Each row is where one point has got to under a steady rotation. How many steps took it there?
The counts run from 0 to 911.
[152 112  88 118 152 170 109  57 111 111 131 113 156  88 122  96 134 134
 119  99 181 132 143 135 135 139 114 125  85 117 126 130 110 146  83]
859
[139 136 111 109 132  81 114  92 116 102 160 143 131 126  88 137 168 111
 150 127 157 156  78 134 134 136 140 188 116 151 122 183  94 146 105]
42
[127 117 191 105 101  81 155 102 159 149  91 123 163 109 116 148 143 162
 136  88 115 103 131 114 150 139 140  98 104 123 142 135 103 132 173]
748
[107  93 137 119 133 125 138 120 155 128  93 146 164  80 140 159 164 148
 134 121 131 153 146 127 147 163 124  58 142 110 154 132 123  70 106]
645
[129 124  81 108 171 121 162 135  89  95 192 132 135 127 137 164 110 140
 133 119  95 120 124 118 123 136 110 185 159  75  99 120 110 102  89]
81
[106 106 121 110 131 108 107 119 130 125 120 169 141 148 132 162 160 211
 123 127 142 153 131 113 169 135 153  92  85 143 153 123 148  69 141]
124
[ 66 135 111 151  77 109 171 146 144  86 138 154 127 158 135 124 148  83
 137  98 136 122 113 161  93 127 164 173 139 128 130 136 109 111 157]
331
[145 136 142 128 135 105 156 135  93 128  86 134 167 159 134 102 209 171
 135 151 125  96  88 115 132 155 164 117 133 177 126 150 136 119 113]
787
[125  79 117  94 170 141 121 122 101 145 121 162 164 110 117 125 156 165
 129 145 162 151 133 101 150 142 134 162  69 128 157 125 182  99 134]
282
[131  79 119 117 148  60  84  84 137 136 128 128 127 160 142 144 145 162
 139 153 121 112 110 143 146 138 111 115 121 113  68 168 139 152 163]
904
[142 152 111 117 121 111 103  99 122 138 136  83  91  89 113 171 107 151
 135 114 106  84 115 134 143 123 112 169 106  56 128 129 119 139  93]
306
[114 112 156 173  90 110 129  90 134 119 156 154 102 157 151 140 140 119
 124 193 117  72 138 105 119 124 122 166 149 149 105 154 134 127 182]
29
[101 151 151 123 141  96  87 174 154 155  96 174 156 116 102 122 173  94
 162 123 115 133  95 167 130 143 161 131 158 127 124 148  89 158 133]
908
[136 153 129 154 102 136 108 126 132 141 132 110  84 123 126 152 141 179
 106 186 102 108 115 107 161 138 112 136 115 133 154 130 172  67  80]
427
[134  96 179  75 118 130 141  95 142 103 158 137 156 110 130 168 110 167
 104 121 128 159 156  81 172 158  95 150 114 147 127 152  85 145 137]
599
[120 118 122 144 138 151 159  83 147 120 140 134 137  95 176 187 123 114
 165 147 119  96 167 134 105 120 143 121 148  79 113 154 170  91 164]
886
[111  76 151  92 114 157 120  92 139 103 165 144 172 110 131 156 110 145
 112 154  97 142 169  86 158 141  91 154 144 131 135 165 104 163 150]
598
[116 134 156 142 113 146 151  77 159 114 146 124 133  92 177 181 130 147
 147 130 118 111 162 128 151 139 135 124 112 112 133 162 188  82 165]
887
[117 133 166 134  84  84 133 117 157 114 146 151 116 116 117 138  98 152
  83 144 106 156 133 137 127 152 125 121  76 146 116 135 119  54 177]
692
[163 156 171 113 176 143  87 120 163 128 138 117 117  89 146 114 146 135
 148 100 154 152 114 121 175 166 114 130 115 159 140 105  95 177 139]
460
[121 147 141 108 124 107 122 129 109 120 165 141 128 175 163 182 154 173
 129 116  86 100 112  97 154 122 149 128 147 137  63 149  95 122 124]
825
[129 130 147 160  88 124  83 114 134 144  91 112  83 115 126 105 101  76
 140 120 164 102 111 158 127 152 112 196 101 129 132 139 123 173 121]
251
[183  91 123  92 149 128 161 137 146 132 116  92 104 105  78 153 145 118
 139 200  88 161  83 135 123 112 110 108 134 129 124 135 150 136 131]
800
[118 124 120 114  76 120 118 117 135 149 119 126  97 127  69 163 121 130
  91 127 117 118 101 121 127 100 124 123 119 113  94 154 103  80  68]
706
[161 102 136 141 189  86 133 112 143 108 115  86  98 134 187 156 125 123
 155 117 155 117 125 164 163 157  96 128 161 121 119 112 158 132 149]
382
[120 113 117  86 105 156 126 200 107 164  92 143 162 117 115 121 141 143
 128 123  96  99 111 117 100 132 165 153 109  88  99 117 133 142 111]
509
[144 152  97 107 145  80 172 132 126  65 128 126 144 123 132 103  89 173
  93 138 126 158 138 138 113 180 125 169 119 133 140  99 132 133 120]
796
[125 142 118 126 149  92 152 113 140  62 152 142 140 157 121  87 139 166
  89 161 144 140 102 110 135 156 101 156 159 197 134 151 137 115 110]
638
[144  79 126 132 129 146 129 112 148 112 110  75  91 146 167 131 136 109
 164  95 158 107 119 122 152 120 120 140 146 133 129  99 135 215 147]
819
[143 148 183 126 113  99 123 161 177 129 136 113 127  94 139 102 169 169
  98 119 109 115 115 136 151 137 118 101  87 139 109 101 124 145 198]
311
[125 110 138 109 149 129 135 114 144 102 157  75  93 176 150 159  99 176
 109  96 102 136 107 138 188 119  96 142  91 130 137 121 151 109 151]
678
[140  84 168 102 148 174 126 132 130 146 138 153 125 128 167 186 144 130
 147 123 111 153 151 126 148 124 146  87 126 128  79 121 124  95 178]
21
[106 135 118 159 103  71 108  99 117 126 123 163  82 142 112 165  92  98
 151 169 124  99 132 142  99 142 140 184 139 103 166 119 101 119 143]
689
[122  97 114 138 121 165  94 104 128 105 167 138  94 150 199 165 111 130
 143 141 114 161 158 126 131 151 138 121 133 131  97 127 105 159 183]
318
[124 108  95  94 150 195  84 128 129 137 121 182 155 122  91 113 152 129
 106 187 130 174 150 140 123 104 136 131 102 139 122 142 142 141 131]
58
[127  84 151  93 144 151 150 144 142 122 112  75 166 134 117  92  88 171
  92 134 104 118 101 103 162 130  83 146 111 124 121 153 164 140 126]
296
[119 146 113 109 124 143 127 159 124 125 121 146 148  79 147 133 149 100
 178 116 129 117 121 104  90 167 163 168 162  82 109 122 116 171 101]
806
[ 50 109 118 145 167 119 105 139 124  97 154 123 141 172 149  95  88 146
 132  99 107 128  94 116 149 152 131 159 107 125 164 112 130 123 172]
835
[101 158 119 138 101 143 136 170 169 100  75 125 142 120 166  91 148 149
 130 119 150 122 123 122 102 174 172 123 152 149 139  95 155 160 126]
210
[144 180 150 102 150 173 165 165 186 110 123 138 152 128 115 104 125 103
 106 126 101 115 123 168 109 107 144 130 155 143  90 129 134 156 167]
815
[ 46 126 134 115  93 147  71 181 149 135 150 137 130 145 104 135 107 120
 118 121  68 137 104 135 146 119 132 160 105 105 148 149 110 149 151]
612
[160 105 153 118 179  69 131 124 125 140 109 136 133 129 156 146 142 167
 119 179 115  86 136 145 156 143 104 117 156 123 103 135 167 118 169]
85
[107 114  97 109 161 144 123 158 133 109 174 113 127 156 160  97 105 173
 118 125  92 104 111  84 128 128 131 163 119 102 108  81 141 167 180]
16
